Y: rows in several groups, each row roughly a mix of its group's directions:
Y (130 x 12):
3 23 -12 19 -16 -8 14 -10 -9 -22 -20 -11
-20 -17 -6 -28 22 2 10 3 2 11 17 -15
39 -18 15 16 -2 -8 15 3 3 -9 -4 3
-13 -14 -22 10 9 -5 23 -2 -28 -16 -10 -3
-2 20 5 -20 16 -10 -21 -11 9 18 25 -2
5 -25 -7 10 12 10 17 -14 -16 -18 -22 13
-22 -2 -5 11 -26 0 -3 -5 -15 23 26 1
-5 -3 -15 35 -2 -1 22 -9 -23 -8 -5 -10
-21 19 -6 -3 13 -8 9 31 14 -12 -10 -16
38 15 5 17 11 -7 10 -7 8 4 16 -11
-38 -4 -16 -6 -16 -2 6 -12 -21 1 9 1
9 -31 -12 3 7 8 2 -13 -14 -17 -26 10
-19 24 -15 25 -15 -10 -6 -2 -13 9 15 -10
8 22 -10 19 -13 -11 16 -17 -18 -17 -17 -7
27 -10 18 7 20 11 18 -19 0 5 15 -13
17 -22 10 -12 32 -1 -1 21 6 3 15 0
18 16 1 15 20 -7 29 -6 7 -17 -15 8
33 3 17 23 -16 2 2 -9 -3 9 6 20
3 21 11 7 -22 6 -26 -3 -5 9 -16 24
-9 4 2 -22 20 2 -12 -20 9 26 21 1
24 9 24 21 12 1 13 13 11 -12 -13 -13
-25 27 -7 -9 4 -5 -11 21 15 10 1 -18
20 -23 3 23 -19 -8 -14 -3 -14 14 5 16
-40 9 -23 -17 -3 2 -12 -6 -8 -2 -5 6
-16 25 -8 -10 21 -4 -1 -27 -2 14 10 15
10 -35 13 -21 -6 19 -12 -9 5 1 -10 10
8 31 -8 19 -11 -14 12 -6 -4 -24 -15 -4
35 6 8 6 18 7 14 -21 0 0 18 -10
-20 37 -15 14 2 -14 15 4 -5 -1 8 -7
-11 23 -7 -6 3 -10 3 38 16 -7 -3 -12
9 25 -1 8 -1 -8 14 3 -9 -33 -21 -11
-13 22 -16 -8 -1 -19 -3 27 18 -4 -2 -18
-5 -33 7 -16 17 16 -12 4 11 19 11 1
15 -14 -7 32 5 -5 18 -5 -19 -16 -11 -12
14 17 16 -12 -5 -1 -18 15 26 8 6 -23
-9 19 -2 -6 5 -8 -8 37 17 -1 -7 -19
19 -7 10 17 -15 -9 -1 9 -32 -10 -11 18
19 -6 -12 33 3 -11 10 -16 -14 -13 -12 10
16 -34 10 -16 -3 18 -9 -12 5 -2 -16 14
-24 38 -13 8 1 0 -11 10 1 0 0 -17
42 2 20 10 9 -5 14 0 7 -8 -6 -4
39 11 17 11 16 6 3 1 5 9 15 -7
-10 -25 8 -3 -13 30 -22 -16 -4 5 -8 8
25 -36 8 2 -5 7 2 -17 -2 -5 -12 13
-16 39 -18 7 4 -18 1 11 0 -3 4 -12
-6 -33 5 -18 -11 22 -17 -13 -3 4 -7 14
25 -29 -6 25 -18 -2 12 -5 -1 4 -5 -10
-12 -14 -8 2 -31 -11 4 -6 -17 14 23 -14
-14 30 -4 0 0 -6 -12 32 15 1 -7 -12
-22 13 14 -26 3 18 -16 14 16 12 7 -3
24 -11 -3 26 -16 -8 14 19 9 -19 -9 -8
16 8 -9 38 10 -8 10 -5 -10 -16 -13 -8
27 18 23 6 -20 -2 -11 5 6 -1 -21 10
10 20 -6 18 -15 -12 12 -10 -27 -16 -16 -2
-2 -29 12 -18 25 13 -4 18 5 10 9 10
-5 -21 11 -21 8 11 -11 2 17 27 20 3
-19 13 -6 -22 22 0 -9 -14 -10 22 19 4
-9 -8 -9 -22 12 -2 -8 29 11 -1 5 -29
-2 -8 -17 -8 42 -3 6 8 -4 7 19 -3
16 -13 -6 -3 33 -12 -5 9 3 14 28 -2
11 -33 1 -8 35 6 2 10 -9 4 6 -2
-10 36 -1 6 -11 -8 -13 10 11 12 14 -20
20 -21 19 -7 22 19 10 1 9 -9 -16 13
-29 16 1 -1 10 -1 6 28 15 -5 -8 -21
-7 1 14 -32 -2 7 -23 17 16 12 10 -8
18 8 9 4 9 5 1 -4 10 25 32 -19
-31 -13 -16 -9 -13 9 -6 -24 -15 1 4 11
-16 -18 10 -22 4 13 -19 18 14 17 15 3
-7 20 11 -11 -11 10 -15 15 19 15 9 -26
-16 1 6 -39 -4 10 -13 8 15 16 7 11
-28 23 -16 -6 5 -6 -5 24 11 -6 -5 -18
-7 17 4 -22 22 0 -9 -31 -4 16 10 1
-33 -17 -8 -5 -17 5 -16 1 -12 11 -4 22
1 29 16 32 -14 10 -13 -3 3 7 -8 4
-8 -24 8 -19 16 11 -14 5 8 25 19 10
-33 9 -18 7 -10 -3 -4 4 -19 17 20 7
-27 23 0 14 8 -1 -8 28 12 4 -7 -14
-39 7 -19 -6 -9 8 -18 -12 -9 8 5 4
0 -18 -17 -14 23 -12 9 28 6 -6 10 -15
-5 26 2 14 -30 -3 7 -14 -3 -11 -19 13
-8 -9 -13 -16 15 5 8 0 21 20 22 -23
13 -29 -4 -2 31 -3 -7 9 -10 14 18 3
6 8 0 31 2 -15 28 -17 -11 -17 0 -3
-19 22 -1 -20 32 3 -12 -16 2 -1 2 7
24 -21 10 21 -10 -7 -10 -3 -20 6 -2 23
-15 28 -11 13 -33 -6 -4 -8 -9 -8 -10 -2
-26 29 -9 0 -32 -3 -7 -2 1 7 4 1
-22 25 -16 5 0 -25 10 9 -12 2 20 -6
22 -32 11 -8 29 3 0 9 6 5 9 -2
-12 24 2 -14 -13 -8 -14 12 13 23 24 -2
-8 -8 20 -37 -5 11 -12 7 16 13 11 2
-18 -2 -13 -26 15 -9 3 1 10 17 19 -23
-44 -2 -13 -3 -10 -5 -12 17 2 5 -9 0
-26 -23 -3 1 -21 3 0 -6 -13 -9 -17 24
38 -14 22 10 8 -7 19 5 7 -4 -3 -3
9 -30 6 -14 31 6 1 21 -8 1 8 -5
35 -29 11 -9 -2 -1 -6 -10 9 -8 -13 7
27 -7 -7 31 11 -8 20 -1 -10 -12 -12 -5
37 -10 16 13 11 -5 22 7 5 -11 -1 -3
40 1 16 1 7 -6 18 12 11 -11 0 -9
26 9 25 17 -8 7 0 -11 -6 7 -8 27
10 35 0 10 -16 -5 -22 16 8 -4 -14 2
-6 24 16 15 -15 13 -27 5 0 1 -22 6
-18 -10 -1 -24 -14 -4 -7 -8 -3 16 19 27
20 -25 -12 -22 -1 -15 7 -1 -4 13 22 14
20 14 6 16 -8 -8 22 -6 -8 -25 -23 2
-17 15 -3 9 -39 5 0 9 10 -13 -15 -6
23 19 20 10 25 14 0 7 7 7 8 -16
27 4 5 2 26 3 16 -14 3 8 23 -14
-17 29 -5 6 -36 -4 -2 -13 -8 2 -6 2
27 -30 7 2 32 1 7 4 5 -2 1 1
-3 27 -12 16 -14 -9 13 -4 -16 -23 -18 -5
-18 6 -13 -18 24 13 18 -10 8 -7 -6 -24
-40 -13 -9 3 -12 1 -6 3 -10 -2 -15 19
-23 8 7 -27 -8 12 -22 12 11 16 11 -7
30 4 20 6 19 9 14 -19 4 5 12 -16
-7 18 -2 -14 25 -3 -1 -29 0 19 13 13
45 -4 18 8 4 -5 10 2 2 -9 -7 7
-17 18 6 4 -42 5 -5 -5 9 -3 -12 6
-37 -14 -18 -5 -16 -1 -3 3 -8 -15 -14 8
27 -24 8 -3 31 -5 -3 9 9 4 14 -4
-23 25 -4 -6 -14 -6 -14 5 4 22 24 5
-28 33 -15 -8 7 -11 1 16 -1 6 12 0
19 -29 -1 2 13 2 17 -11 -8 -17 -20 15
-36 5 -16 1 -17 -6 -16 16 0 -6 -17 6
21 14 9 3 19 9 12 -20 4 11 25 -16
-10 -10 18 -3 19 14 4 11 -4 16 18 31
-11 -1 -2 -21 20 13 7 2 27 -6 0 -28
-12 35 -15 9 16 -17 18 1 -1 -11 -3 8
-1 -8 -1 29 -31 2 -5 -19 -12 12 13 -7
one row of each group, then the others: which group is each in?
-21 38 1 -17 6 -7 -15 -5 0 4 11 10 => L
-38 -13 -13 -11 -19 -4 -4 11 -4 6 -2 16 => T
22 -15 17 -14 20 14 5 2 15 -15 -22 2 => W

-6 -19 -19 -30 19 -3 17 -4 -3 -7 16 -11 => T
15 -5 15 20 -22 -8 -16 14 -6 -6 -5 29 => L
-1 -23 -2 -36 19 3 10 -13 -7 9 13 1 => T
-20 20 12 -19 -18 2 -15 2 15 13 18 -14 => W
-8 40 -19 2 13 -15 5 14 6 -4 -4 -5 => W
15 -28 6 9 -4 14 0 -28 -19 -6 -1 15 => T
40 -19 15 10 6 -3 14 -5 -4 -11 -6 8 => T
6 16 -15 29 -25 -14 -16 -11 -4 10 8 -4 => W
-14 4 6 -40 -5 5 -10 12 16 14 10 0 => W
15 0 -5 43 2 0 13 -12 -13 -8 -9 -2 => W
-21 32 -10 3 -28 -4 -3 -15 -11 0 -5 -3 => L
